First come named turns, each shown by rows before and after it. For each pair of rows after them, which turns, in which order, take the first row to the second? The first pair is done for you.
k_657:
[-19  38  31 -26  -1   4   8  29 -19   4   9  11 -27   9  -6  -8  18  -4
  12  12 -20   4  -9  10   1   9  36  17   8 -25  -3   1  12  -6   5  11
 -24  -8  -8]  ->  [-13  43  20 -23  -2  13  18  18 -11 -12   7  11 -21  10  -6   2  12  -7
  19   7 -19  -2  -6   5   6   0  47   8   1 -22   4   4  21 -20  10   0
 -21 -14 -11]
[-11   0   6   2   0  -3 -12 -12 -18   9  -2  -3 -23  -5   8 -16   4 -12
 -31  -2   0  16  10  14 -20  14 -11  -4   8  -8  15 -17 -12   9   7  -2
   4   1  16]  ->  [ -9   7   1   0  -8   1   2 -16 -18  -4   2   2 -20  -2  11 -12   1 -17
 -26 -10   6   9  12  12 -21   2   5  -8  11 -15  26 -16  -5  -1  14 -15
   9   0  19]
[  4   0  -1  -7  23  -1 -29   0   1   4  -9  -6 -11 -10  -6   7   0   3
   3   6  -7   2  -3   3   3   6 -18  12 -16   9 -19   9 -13   9  -9   8
 -13   7  -9]  ->  [ -9  12  15 -14  10 -12 -16  11  -8   8  -2   5 -10 -11  -3  -8   9   5
  -7   6  -1  -2  -4   4  -8   9 -10  25   1  -4 -14  -2 -19  22 -13   3
 -16  10   3]
k_351:
[ 10  -7   3  -5   9 -16  -1  18   5  20   5   9  -4   2 -16  20   8  23
  -8  25   2   3  28  -6   7  28  -2  -4  -8   5  -1  -6 -13 -12  -8   4
  11  -1 -17]  ->  [  8  -2  11 -12   1 -20  10  17   1  20   6  11  -2   4 -16  13  13  27
 -13  21   7   0  31  -3   4  28   3   2   3  -1   0 -13 -16  -6  -8   3
  13   0 -13]
[  5   5   0  -7  -1  -1 -12  -9  12  -4   1   6   0  -3   0  -3   1 -12
  -8  -1   4   4   2 -10   4  -2  -7   4   7   2   3  -4   4   1   7   7
   2  -1   3]  ->  [  5   2  -2  -5   3   3 -14 -12  15  -3  -3   2  -1  -2  -1   3   0  -7
  -2  -1  -1  11   1  -9   3   1  -8   2   1   6   0   0   4  -3   3   8
  -2   1  -2]
[ 17   0 -29  -6 -11  14  15  -4  -7 -29 -16  -4   7  -5 -16  13   8 -10
   6  -7   5 -12   6  -1   7  -6  17 -11   2 -13 -13   9   2  -7  18 -12
  -4 -13   2]  ->  [ 18  -1 -30  -1  -6  13  16  -2  -6 -26 -18  -5   7  -2 -19  15   7  -8
  10  -5   1 -12   4  -2   6  -3  16 -14  -2  -9 -19  11   0 -12  16  -9
  -7 -14  -5]
k_450:
[ 10   4 -10   3  -2 -11 -21 -15   9  -7 -11  -3   1  -6   8  -2   5  -7
 -11   3  -3   6   9 -10  10 -13 -14   0   2  -8  15   4   3  19   5   9
 -11  -9   1]  ->  [-11  12  14   3 -13  -5  16   2  -7  -1  12  19   7   8   5  -5   1  -2
  -9  -3   4  -6  -1   5  -7  -2   8   2  22 -10  16 -10  -6   7   6  -5
   6  10   5]
[  2 -10  -2   7  19   8  -2  -1   3   5  -4   0  -2   1  -2  15 -10   5
   9  12  -6   5  -5   2  -2  13  -5  -3 -15  18  -9  13  -4  -8  -1   8
   1   3  -9]  ->  [  6 -10   0   8   9  -2 -18  -9  14   8   6   2  -8   0  10   3   0  -1
  -6   9   3  12  -5  -1   1   6 -21  13  -3   9   7   2   1  12   9   1
  -1  -1   6]
[-19   3 -11   6  25  -3 -16  -9  21  -4  16  14  -9  21   3  -3  -5 -14
  17 -12  15  17 -20   2  20  15  14  -9  -4  -1  -2 -16  15   0  17 -17
  18  -8  13]  ->  [-22   1 -15   5  27   0  -7  -4  16  -5  15  12  -7  23   1   4  -7 -12
  20 -13  12  10 -22   4  17  18  21 -13  -8   5  -9 -13  14 -10  11 -16
  18  -4   9]
[-28  10   5 -23 -12  -6  43  21 -30  -5   5   9   6   3  -5 -15   8   8
   4  -6  -9 -22  -3  10  -9   1  29  -5  19   2  -7   4 -23 -15  -1  -5
   7   3   4]  ->  [ -2  -4 -28 -20  14  -5  -7  -5 -11 -11 -30 -23   3 -15 -13 -10  12   6
   9   1 -24  -8   8 -14  15 -12   6 -17 -10  10 -16  27 -16  -6  -4  16
 -17 -20  -6]
Now pairs of rows:
Each pair is 2 to 3 turns apart.
[ 25   1 -20  21  15  -8  -7   6 -15  14 -41  -4 -26   4 -18   1 -23  -6
  19   5 -35 -12  20 -28  14  -7  -8  -6   4 -10 -27   9 -26 -14  -5  28
   6   1  16]  ->  [  4  13   8  14   1 -20  12  22 -25  27 -21  13 -28  12 -11 -14 -15  -5
   3   7 -24 -19  12 -16  -1   7  -4   9  33 -20 -21 -11 -31   1  -3  20
  13  17  30]
k_657 k_450 k_450
[ -8  -7  14  11  13 -11   2  12 -25  22 -27 -16   2   5 -22  -4  -9  11
   3   2 -10   4   3   5 -11  11   3  -2 -15   1 -38  24 -25  -6 -19  17
  -5  -3 -14]  ->  [-14  10  16   5  -9  -7  37   9 -33   3 -15   0  12   8 -19  -8  -5   8
   3  -8   0 -11   6   8 -17  -2  31  -5   6 -17 -23  13 -19 -11 -10  -7
   2  -1  -1]
k_657 k_657
[ -7  19  29  17 -11  -8 -11  36  -2 -13   7 -23 -23  -7   0 -18 -23   8
 -21  10  -1   4  14  13 -22   8 -23  21  11 -15  14 -22   8  19   6  -4
   9  -1  -4]  ->  [  6  10  11  23   9  -6 -27  28   0 -18 -15 -45 -21 -15 -10  -7 -25  15
 -11  13 -15   6  22   1 -12   3 -28   8 -18  -5  -3   3   6  12  -4   9
  -5 -13 -17]
k_450 k_450
[  1  12   8   2 -22   5  -1  13  13 -15  15   9  -7   1  13  -6  16  -7
 -27   2   6   4   3   2  -6 -14  -5  12  15  -7  30  -1   4   8   4   3
  -2 -11   9]  ->  [ 13   6 -10   8  -7  22   2  10  16 -29  -1  -5  -2   0   1  16   3  -6
  -5  -1  -7  -2   8  -6  -1 -20   4 -12 -14   6  17  18   8 -17   1   7
  -6 -17  -3]
k_657 k_450 k_450
[  1 -12  17   0  -5  -3 -25 -11  18  20  25  10 -12   4  20 -10  -3   2
 -20  -4   9  13 -14  12   3   7 -31  25  12   7  16 -15  10   5   5   1
   9   4   0]  ->  [  4  -1   7   0 -17   8  -1 -16  20  -4  30  14  -3   7  22  -3  -9  -2
 -14 -14  18  -1 -11  11   6 -11  -6  13  17  -3  29 -15  19  -9  16 -19
  13  -1   5]
k_657 k_657
[ -2   2 -31   0   1 -33   1 -12  -2 -21 -23 -19   9 -47   7   8  -2   0
  11  15  14  12 -11 -30   4 -24 -11 -15 -15 -15 -18  17  10   5  -3  23
   3 -21  -3]  ->  [-16  14  -8 -10 -15 -47  20  -3 -16 -14 -14  -5   9 -43   5 -11  10   1
  -2  14  21   6 -11 -22  -9 -21  -4  -5   9 -30 -14   6   5  20  -2  22
   8 -14  12]
k_657 k_657 k_657
